Each row is made from 3 hidden switches, each on (1) or off (0), listed from the one that spreads the rows most. All are off in the first row.
Each row in order, then whether each switch is on (1) or off (0), in that order:
[-0.94  1.21  0.77  0.94  0.28  1.06 -0.81  0.32 -0.88 -0.89 -1.07  0.95
 -1.32] 0 0 0
[ 1.46 -0.77  0.72  0.43  0.73 -1.48  1.09  0.42 -0.05  0.5   0.71  0.43
  0.8 ] 1 1 0
[ 1.56 -0.68  0.61  0.45  0.56 -1.26  1.23  0.21 -0.01  0.62  0.74  0.51
  0.72] 1 1 0
[ 0.77  0.95 -0.69  1.23 -0.61  0.35 -0.66 -0.15  0.78  1.36 -1.51 -0.02
  0.11] 0 1 0
[ 0.14 -0.73 -0.47 -0.82 -0.38 -0.75  0.27 -0.44  0.77  0.76  0.44 -0.96
  0.67] 1 1 1
[ 0.21 -0.6  -0.48 -1.04 -0.65 -0.7   0.41 -0.54  0.5   0.66  0.66 -0.96
  0.88] 1 1 1
[-1.13 -0.87  0.62 -1.13  0.55  0.12 -0.04  0.08 -1.05 -1.48  1.12  0.13
 -0.49] 1 0 1
[-0.57  1.03 -1.97 -0.08 -1.74  1.4  -1.72 -0.9   1.39  1.06 -1.72 -1.43
  0.32] 0 1 1
[-2.03  1.17 -0.72 -0.45 -0.54  1.9  -1.79 -0.06 -0.15 -0.8  -1.   -0.38
 -1.02] 0 0 1
[-1.14 -0.81  0.44 -1.29  0.57  0.15  0.36 -0.04 -0.99 -1.32  1.32  0.55
 -0.53] 1 0 1
[-0.55  0.97 -1.91 -0.21 -1.67  1.31 -1.52 -0.58  1.58  1.06 -1.67 -1.24
  0.22] 0 1 1
[ 0.52  1.13 -0.76  1.35 -0.79  0.35 -0.57  0.01  0.96  1.12 -1.56 -0.09
 -0.03] 0 1 0
[ 0.53 -0.59 -0.43 -0.91 -0.42 -0.57  0.25 -0.57  0.69  0.51  0.69 -0.93
  1.05] 1 1 1
[ 0.2  -0.73  1.94  0.07  1.48 -0.76  1.38  0.86 -1.56 -1.4   1.19  1.5
 -0.76] 1 0 0
[-0.03 -0.82  1.92  0.37  1.57 -0.85  1.41  0.8  -1.87 -1.45  1.48  1.44
 -0.64] 1 0 0
[ 0.59  1.12 -0.85  1.15 -0.65  0.46 -0.48 -0.13  0.75  1.26 -1.47 -0.09
  0.31] 0 1 0
[-0.64  1.08 -1.86 -0.44 -1.68  1.36 -1.58 -0.74  1.5   1.02 -1.49 -1.46
  0.18] 0 1 1
[-0.03 -0.72  1.81  0.26  1.76 -0.52  1.24  0.68 -1.65 -1.57  1.56  1.44
 -0.68] 1 0 0
[ 0.04 -0.69  1.94  0.15  1.5  -0.61  1.36  0.82 -1.41 -1.14  1.33  1.54
 -0.69] 1 0 0
[ 0.14 -0.73 -0.38 -1.13 -0.31 -0.65  0.25 -0.38  0.64  0.57  0.41 -0.95
  0.86] 1 1 1
[ 1.37 -0.75  0.74  0.4   0.72 -1.29  1.18  0.2  -0.04  0.62  0.9   0.5
  0.64] 1 1 0
[ 0.25 -0.81  1.77  0.17  1.81 -0.81  1.22  0.7  -1.74 -1.27  1.46  1.73
 -0.49] 1 0 0
[ 0.35 -0.97 -0.58 -0.94 -0.27 -0.6   0.23 -0.48  0.69  0.53  0.69 -1.1
  0.9 ] 1 1 1
[-0.03 -0.86  1.97  0.16  1.7  -0.6   1.36  0.96 -1.72 -1.24  1.16  1.43
 -0.53] 1 0 0
[-0.73  0.94  0.59  1.07  0.53  0.98 -0.71  0.45 -1.05 -0.8  -0.73  1.
 -1.1 ] 0 0 0
[-1.04 -1.    0.55 -1.1   0.62 -0.07  0.14  0.29 -0.94 -1.57  1.02  0.23
 -0.71] 1 0 1
[ 0.44 -0.77 -0.85 -0.86 -0.57 -0.63  0.33 -0.27  0.51  0.43  0.44 -0.78
  0.75] 1 1 1
[-0.63  1.12 -2.04 -0.22 -1.81  1.28 -1.68 -0.7   1.37  0.93 -1.46 -1.19
  0.03] 0 1 1
[ 1.41 -0.79  0.4   0.65  0.61 -1.29  1.51  0.36  0.13  0.65  0.75  0.61
  0.83] 1 1 0
[ 1.51 -0.79  0.67  0.47  0.59 -1.43  1.29  0.21  0.02  0.76  0.54  0.27
  0.77] 1 1 0
[ 1.42 -0.72  0.71  0.51  0.51 -1.44  1.38  0.34 -0.07  0.65  0.58  0.52
  0.76] 1 1 0
[-0.54  1.1  -1.77 -0.24 -2.    1.24 -1.67 -0.69  1.46  0.9  -1.5  -1.39
  0.21] 0 1 1
[-1.93  1.3  -0.65 -0.34 -0.71  1.76 -1.5  -0.27  0.01 -1.08 -1.05 -0.35
 -1.09] 0 0 1
[ 0.56  1.24 -0.78  1.04 -0.69  0.46 -0.63 -0.05  0.66  1.19 -1.53 -0.21
  0.3 ] 0 1 0
[ 0.21 -0.78 -0.82 -0.98 -0.41 -0.53  0.37 -0.27  0.82  0.51  0.5  -0.95
  0.71] 1 1 1
[ 0.33 -0.75 -0.77 -0.89 -0.51 -0.74  0.27 -0.45  0.75  0.4   0.65 -0.86
  0.91] 1 1 1
[-2.04  1.26 -0.61 -0.35 -0.63  2.04 -1.63 -0.32 -0.21 -1.1  -1.14 -0.23
 -1.23] 0 0 1
[ 0.3  -0.8   1.76  0.44  1.6  -0.61  1.2   0.93 -1.67 -1.15  1.35  1.24
 -0.79] 1 0 0
[-0.67  1.11 -1.68 -0.1  -1.59  1.48 -1.55 -0.63  1.57  1.12 -1.56 -1.39
  0.39] 0 1 1
[ 1.46 -0.84  0.72  0.5   0.72 -1.36  1.47  0.12  0.1   0.79  0.68  0.43
  0.42] 1 1 0
[ 0.27 -0.45 -0.47 -0.98 -0.7  -0.5   0.27 -0.39  0.7   0.42  0.54 -1.18
  0.94] 1 1 1
[-0.85  1.13  0.69  1.05  0.38  1.11 -0.72  0.5  -0.84 -1.02 -0.95  1.16
 -1.14] 0 0 0
[-0.93  1.01  0.56  1.05  0.29  1.32 -0.66  0.62 -0.77 -0.76 -0.76  1.08
 -1.47] 0 0 0
[ 1.56 -0.78  0.5   0.45  0.59 -1.38  1.36  0.17 -0.02  0.69  0.58  0.26
  0.81] 1 1 0
[-1.19 -0.78  0.63 -0.95  0.76  0.02  0.18  0.06 -1.   -1.29  1.11  0.22
 -0.51] 1 0 1
[-0.64  1.14 -2.02 -0.2  -1.71  1.08 -1.59 -0.56  1.31  1.16 -1.56 -1.5
  0.27] 0 1 1
[ 1.46 -0.66  0.59  0.51  0.68 -1.38  1.33 -0.01 -0.22  0.67  0.69  0.46
  0.55] 1 1 0
[ 0.15 -0.56 -0.76 -0.87 -0.5  -0.67  0.32 -0.41  0.68  0.41  0.42 -0.93
  0.98] 1 1 1
[ 1.43 -0.71  0.67  0.5   0.67 -1.36  1.24  0.24 -0.11  0.89  0.65  0.26
  0.7 ] 1 1 0
[ 0.23 -0.88 -0.5  -1.02 -0.57 -0.64  0.25 -0.36  0.62  0.47  0.61 -0.96
  1.06] 1 1 1
[ 0.21 -0.75 -0.61 -0.9  -0.58 -0.71  0.32 -0.42  0.82  0.64  0.48 -1.07
  1.04] 1 1 1
[-0.74  0.98  0.63  1.12  0.63  0.99 -0.7   0.37 -0.86 -0.95 -0.89  1.17
 -1.14] 0 0 0
[ 0.46 -0.71 -0.63 -0.97 -0.64 -0.49  0.48 -0.1   0.75  0.39  0.51 -0.88
  0.88] 1 1 1
[ 1.57 -0.7   0.61  0.42  0.62 -1.36  1.24  0.22  0.04  0.54  0.58  0.4
  0.98] 1 1 0
[ 0.36 -0.45 -0.75 -0.97 -0.37 -0.57  0.44 -0.35  0.76  0.49  0.58 -1.
  0.89] 1 1 1
[ 0.64  0.99 -0.67  1.2  -0.52  0.57 -0.81 -0.01  0.84  1.33 -1.4   0.02
 -0.09] 0 1 0
[-0.12 -0.77  1.95  0.35  1.81 -0.75  1.11  0.8  -1.78 -1.27  1.33  1.55
 -0.77] 1 0 0
[-0.38  1.19 -2.03 -0.23 -1.64  1.   -1.64 -0.89  1.54  1.   -1.59 -1.48
  0.24] 0 1 1
[-0.79  0.98  0.64  1.09  0.39  0.93 -0.62  0.38 -0.87 -0.91 -0.84  0.93
 -1.22] 0 0 0
[-0.9   1.12  0.71  1.    0.49  1.1  -0.87  0.6  -0.98 -0.65 -0.6   1.21
 -1.2 ] 0 0 0
[ 0.57  1.06 -0.75  1.06 -0.7   0.42 -0.54  0.09  0.78  1.12 -1.6   0.06
  0.13] 0 1 0
[ 0.32 -0.9   1.79  0.51  1.52 -0.73  0.98  0.75 -1.59 -1.23  1.21  1.6
 -0.63] 1 0 0
[-2.21  1.19 -0.61 -0.42 -0.65  1.84 -1.76 -0.18 -0.05 -0.85 -0.98 -0.3
 -1.14] 0 0 1
[ 0.51  1.18 -0.78  1.15 -0.62  0.73 -0.71 -0.01  0.87  1.03 -1.45 -0.15
  0.25] 0 1 0
[-1.05 -0.81  0.7  -1.19  0.55  0.11  0.16  0.01 -0.83 -1.66  1.29  0.21
 -0.52] 1 0 1
[-1.22 -0.92  0.68 -1.21  0.67 -0.11  0.1  -0.06 -1.04 -1.41  1.15  0.16
 -0.43] 1 0 1
[ 0.01 -0.74  2.05  0.47  1.44 -0.61  1.12  0.72 -1.77 -1.38  1.23  1.34
 -0.8 ] 1 0 0
[-0.77  1.24 -1.83 -0.13 -1.79  1.38 -1.63 -0.87  1.6   1.14 -1.61 -1.2
  0.22] 0 1 1
[-0.79  1.07  0.5   1.    0.59  1.24 -0.83  0.49 -0.86 -1.06 -0.84  1.09
 -1.17] 0 0 0
[-0.53  1.26 -1.89 -0.38 -1.61  1.26 -1.78 -0.55  1.42  0.79 -1.49 -1.36
  0.14] 0 1 1
[ 0.44 -0.79 -0.61 -1.06 -0.6  -0.39  0.18 -0.42  0.64  0.2   0.6  -0.91
  0.61] 1 1 1
[ 0.24 -0.62 -0.53 -1.   -0.42 -0.76  0.38 -0.44  0.65  0.48  0.47 -0.8
  0.86] 1 1 1
[ 0.23 -0.67  1.86  0.25  1.84 -0.79  1.13  0.69 -1.36 -1.5   1.3   1.45
 -0.64] 1 0 0
[ 1.44 -0.77  0.66  0.7   0.49 -1.17  1.33  0.05 -0.35  0.44  0.72  0.63
  0.72] 1 1 0
[-0.57  1.17 -1.81 -0.29 -1.83  1.4  -1.62 -0.9   1.62  1.16 -1.67 -1.32
  0.2 ] 0 1 1
[ 1.59 -0.89  0.83  0.36  0.62 -1.51  1.28  0.16 -0.05  0.7   0.7   0.35
  0.62] 1 1 0
[ 1.25 -0.8   0.68  0.23  0.64 -1.38  1.17  0.38  0.03  0.59  0.71  0.35
  0.64] 1 1 0
[ 0.49 -0.57 -0.57 -1.02 -0.47 -0.53  0.27 -0.42  0.68  0.47  0.57 -1.1
  0.66] 1 1 1
[-0.96 -0.63  0.58 -0.98  0.67  0.1   0.26 -0.05 -0.82 -1.54  1.29  0.17
 -0.6 ] 1 0 1
[-1.95  1.03 -0.56 -0.52 -0.63  1.71 -1.74 -0.26 -0.17 -1.05 -1.12 -0.19
 -1.12] 0 0 1
[-0.82  1.15  0.89  1.11  0.53  1.21 -0.86  0.37 -0.91 -0.64 -0.84  1.04
 -1.1 ] 0 0 0
[-1.95  1.34 -0.49 -0.61 -0.63  1.95 -1.98 -0.25 -0.38 -1.06 -0.92 -0.14
 -1.17] 0 0 1
[-0.74  0.99 -1.99 -0.27 -1.78  1.35 -1.68 -0.71  1.22  0.99 -1.52 -1.61
  0.37] 0 1 1
[-0.82  1.06  0.74  1.22  0.64  1.09 -0.71  0.37 -0.69 -0.98 -1.02  0.89
 -1.07] 0 0 0
[ 1.45 -0.73  0.56  0.5   0.62 -1.31  1.25  0.42  0.16  0.57  0.45  0.44
  0.76] 1 1 0
[-0.07 -0.75  1.91  0.2   1.67 -0.72  0.86  0.83 -1.48 -1.16  1.39  1.46
 -0.67] 1 0 0
[-0.54  1.15 -2.08 -0.51 -1.73  1.06 -1.51 -0.58  1.49  0.76 -1.52 -1.42
  0.24] 0 1 1
[-1.91  1.16 -0.6  -0.42 -0.59  1.79 -1.71 -0.19 -0.03 -1.06 -1.17 -0.3
 -1.15] 0 0 1
[-0.42  0.93 -1.93 -0.23 -1.8   1.35 -1.79 -0.89  1.22  1.16 -1.62 -1.14
  0.17] 0 1 1
[ 1.67 -0.57  0.77  0.52  0.68 -1.38  1.38  0.14 -0.12  0.57  0.82  0.43
  0.74] 1 1 0
[ 0.03 -0.83  1.68  0.55  1.69 -0.72  1.13  0.71 -1.74 -1.49  1.18  1.46
 -0.7 ] 1 0 0
[ 1.57 -0.66  0.74  0.44  0.48 -1.67  1.29  0.11  0.02  0.67  0.52  0.41
  0.56] 1 1 0
[ 1.47 -0.78  0.49  0.57  0.61 -1.39  1.24  0.46  0.01  0.54  0.55  0.47
  0.53] 1 1 0
[-1.2  -0.84  0.59 -1.11  0.53  0.07  0.35  0.   -0.96 -1.63  1.31 -0.06
 -0.5 ] 1 0 1
[-0.67  1.24 -2.08 -0.2  -1.66  1.37 -1.55 -0.61  1.48  1.07 -1.57 -1.18
  0.26] 0 1 1
[ 0.2  -0.72  1.82  0.53  1.68 -0.61  1.05  0.6  -1.58 -1.25  1.31  1.3
 -0.54] 1 0 0
[ 1.41 -0.57  0.45  0.48  0.52 -1.28  1.37  0.27 -0.19  0.7   0.81  0.16
  0.68] 1 1 0
[ 1.5  -0.53  0.8   0.49  0.58 -1.36  1.2   0.37 -0.1   0.51  0.69  0.3
  0.59] 1 1 0
[ 0.39 -0.79 -0.66 -0.94 -0.45 -0.36  0.43 -0.45  0.76  0.4   0.72 -1.15
  0.71] 1 1 1
[ 0.44 -0.6  -0.68 -1.01 -0.39 -0.6   0.11 -0.42  0.77  0.7   0.69 -1.12
  0.8 ] 1 1 1
[ 0.48  1.17 -0.49  1.06 -0.61  0.62 -0.57  0.05  0.79  1.11 -1.62  0.13
  0.06] 0 1 0
[-2.16  1.08 -0.78 -0.48 -0.69  1.6  -1.7  -0.23 -0.25 -0.84 -1.1  -0.18
 -1.27] 0 0 1
[ 1.47 -0.82  0.55  0.47  0.52 -1.3   1.31  0.11  0.02  0.45  0.74  0.39
  0.64] 1 1 0
[-0.77  1.01 -1.93 -0.35 -1.67  1.29 -1.6  -0.85  1.56  0.85 -1.54 -1.38
  0.45] 0 1 1
[ 0.07 -0.85  2.    0.5   1.71 -0.73  1.37  0.62 -1.67 -1.39  1.37  1.54
 -0.8 ] 1 0 0
